In the rows, 128 means zero.
Rotation paths and how fast each direction turns (degrees per step)
Each turn is a multiple of 5 degrees from 10 to 175, or 0.
Each row of a path follows its step; steps can be skipped.
path 1
step 0: [139 126 135 131 123 132 140 129 129 129 115 124 124 118 120 120 137 131
 122 127 134 133 127 136 132 132 129 127 124 125 127 137 129 128 127 130
 122 135 127 138 125 126 139 143 141 122 133 128 135 120 122 137 126 128
 139 125 141]
step 1: [127 118 134 130 124 129 129 123 131 129 114 136 131 127 128 122 114 124
 134 123 138 136 121 128 119 115 119 125 124 131 134 140 134 135 130 121
 136 139 132 125 131 136 128 129 122 129 123 122 131 133 128 140 120 127
 133 116 130]
step 2: [139 125 124 114 123 126 131 129 129 120 126 121 133 122 118 125 130 146
 122 125 130 133 122 132 124 136 127 129 138 130 132 142 132 130 129 128
 131 130 118 126 128 138 123 122 135 120 137 123 126 132 125 124 116 126
 147 125 129]
step 3: [136 126 134 122 127 121 123 124 124 124 133 112 119 121 130 115 133 123
 135 127 133 133 125 132 119 128 121 125 118 138 131 132 129 134 131 126
 130 130 128 129 127 135 137 148 122 122 124 118 134 122 128 135 128 137
 135 119 126]
step 4: [119 127 128 129 116 123 122 136 131 123 130 117 132 129 118 119 120 129
 128 117 136 127 128 120 119 129 113 132 138 126 138 133 133 132 129 130
 139 127 132 127 123 128 122 118 118 119 133 134 134 136 133 139 121 133
 136 123 123]
step 5: [133 124 126 122 124 123 127 126 130 123 146 107 134 126 132 130 124 139
 124 136 129 119 127 130 137 126 125 123 127 127 136 145 127 122 122 132
 129 127 120 132 138 129 132 134 128 118 132 125 123 117 131 131 122 137
 135 129 129]
step 6: [131 124 129 139 118 120 124 132 122 126 126 122 129 124 127 114 122 125
 130 134 138 122 125 123 131 132 134 138 129 132 130 123 133 125 140 132
 135 126 141 140 128 124 137 135 115 129 124 126 140 120 128 134 119 143
 132 128 133]
step 7: [120 129 127 139 120 135 133 128 130 118 120 124 136 132 122 121 121 132
 112 121 127 124 131 133 139 123 119 121 128 120 141 137 133 115 125 124
 128 126 123 129 130 128 124 128 125 122 124 136 134 121 122 140 118 131
 131 127 125]
step 8: [131 123 132 128 118 124 136 123 137 131 122 127 134 122 121 126 118 136
 134 142 132 134 129 136 132 131 133 128 127 127 123 137 123 116 123 132
 135 144 131 138 138 132 138 136 135 126 125 124 131 119 129 128 116 134
 132 131 136]
step 9: [129 123 131 130 121 129 123 118 118 128 108 130 124 125 132 111 124 137
 120 123 140 130 122 126 127 124 133 129 129 124 123 136 135 130 135 117
 136 125 129 127 128 132 130 131 121 129 122 129 132 125 110 130 117 126
 135 126 129]
step 10: [124 125 122 133 123 137 135 124 133 121 123 121 124 117 113 119 124 129
 123 128 122 140 131 141 123 130 124 123 132 128 136 131 129 122 128 130
 134 135 120 117 124 148 128 131 134 119 125 123 123 128 129 137 125 127
 139 128 131]
step 11: [134 116 141 116 121 124 126 120 125 139 124 110 132 128 122 121 124 133
 135 121 133 134 125 133 116 130 129 128 131 124 116 143 130 136 125 131
 131 134 134 126 127 125 136 139 131 126 131 124 132 128 128 136 126 131
 132 132 126]
[127 130 127 130 125 127 126 128 129 129 128 127 129 130 129 128 128 128
 127 128 128 126 131 127 129 124 128 128 128 129 126 126 125 124 127 131
 129 126 127 129 129 130 128 127 127 130 129 130 131 124 127 126 127 130
 129 127 127]  35
[128 130 126 130 129 128 131 132 124 128 129 126 127 125 129 127 128 127
 126 131 126 129 126 127 129 129 126 125 127 129 125 128 125 128 125 129
 127 127 127 127 129 128 128 126 132 125 127 127 127 127 127 131 125 126
 128 125 128]  145
path 2
step 0: [128 126 123 134 129 140 136 133 125 120 126 115 118 130 140 127 124 135
 125 131 125 133 132 128 141 121 129 131 139 125 128 135 132 115 128 124
 137 124 144 133 130 142 125 130 131 134 129 125 122 117 121 124 132 124
 122 124 123]
step 1: [126 118 137 133 128 132 117 123 134 123 125 139 131 124 130 148 127 127
 127 138 122 131 133 131 126 115 132 121 115 124 117 125 122 123 135 125
 132 130 130 131 121 131 124 130 118 121 123 130 134 129 122 141 135 126
 133 123 131]
step 2: [125 134 122 124 135 131 128 136 134 140 121 126 123 136 125 132 130 118
 126 121 135 130 134 139 128 119 115 125 126 138 125 125 134 127 123 133
 129 137 135 133 121 133 133 120 130 134 135 115 135 130 141 129 129 132
 135 121 114]
step 3: [128 136 129 130 128 146 131 123 122 126 130 128 123 128 135 125 130 124
 125 125 133 133 125 131 131 110 126 137 133 126 125 137 126 132 131 119
 128 123 125 130 129 143 126 133 138 114 128 140 118 130 122 129 135 125
 121 132 114]
step 4: [129 127 125 131 130 126 118 131 141 132 131 134 127 120 134 137 137 128
 132 127 117 135 129 126 120 130 132 116 125 137 121 130 107 138 125 117
 135 139 138 120 126 133 122 131 129 123 122 122 133 120 128 128 130 130
 125 126 128]
step 5: [122 129 122 129 127 127 135 125 126 132 122 132 136 123 126 134 138 135
 120 118 137 112 128 132 137 122 125 135 131 136 127 137 132 123 128 128
 121 143 131 126 124 135 129 120 136 134 130 116 124 124 129 135 120 119
 134 114 122]
step 6: [140 121 128 125 126 138 127 121 126 126 125 138 136 134 130 135 125 122
 129 133 134 126 138 135 121 134 122 134 125 126 117 128 128 132 123 126
 124 121 125 122 133 143 118 137 131 115 126 134 118 132 139 127 123 120
 118 135 120]
step 7: [123 117 123 120 124 128 129 134 141 135 130 120 126 129 128 133 137 131
 134 124 120 130 130 133 134 130 128 126 137 141 126 126 123 138 121 131
 131 136 134 114 128 121 133 132 127 120 128 117 122 136 124 126 146 123
 117 127 130]
step 8: [115 123 112 140 130 132 133 123 133 114 126 136 129 124 119 132 128 136
 121 123 135 117 134 126 131 122 134 140 125 129 132 127 135 138 124 121
 119 133 126 128 130 136 132 113 131 125 124 136 133 124 126 125 127 126
 124 123 133]
step 9: [137 127 127 126 123 118 126 130 127 126 127 128 118 135 141 138 131 130
 139 134 132 132 148 136 136 137 130 124 124 130 125 117 125 126 120 134
 129 124 126 120 129 144 122 127 131 130 133 138 121 118 133 125 121 127
 125 127 126]
step 10: [131 118 134 128 131 122 131 127 135 124 125 123 130 130 112 130 136 124
 128 120 126 131 134 131 139 114 134 127 128 119 126 130 130 122 128 134
 125 126 140 112 116 121 134 130 129 133 123 128 118 133 119 133 141 123
 119 125 126]
step 11: [123 123 118 132 125 139 132 134 137 124 130 133 129 127 117 138 130 118
 123 126 134 124 124 123 130 137 120 138 117 126 129 111 124 134 121 127
 125 121 133 135 120 138 127 123 129 126 124 140 136 128 132 128 137 137
 138 129 128]
[127 125 126 129 129 129 129 125 127 131 128 127 125 129 129 128 128 128
 128 127 130 125 128 129 129 129 126 130 127 124 131 129 129 127 128 122
 129 129 129 129 126 128 127 129 129 129 129 128 129 131 128 126 126 131
 127 128 129]  130
[129 128 129 129 128 127 125 127 127 129 129 126 131 130 127 132 131 127
 128 130 125 130 128 125 129 129 129 132 127 128 129 132 126 127 129 127
 129 127 128 127 129 127 129 126 127 129 129 127 128 127 128 127 132 130
 124 129 128]  115
[129 125 129 128 128 126 128 129 130 129 128 130 128 129 128 128 129 126
 128 128 126 130 130 129 127 132 128 128 127 130 127 124 127 129 129 126
 132 128 127 130 130 128 129 129 129 125 131 128 127 127 128 131 125 132
 129 129 127]  145
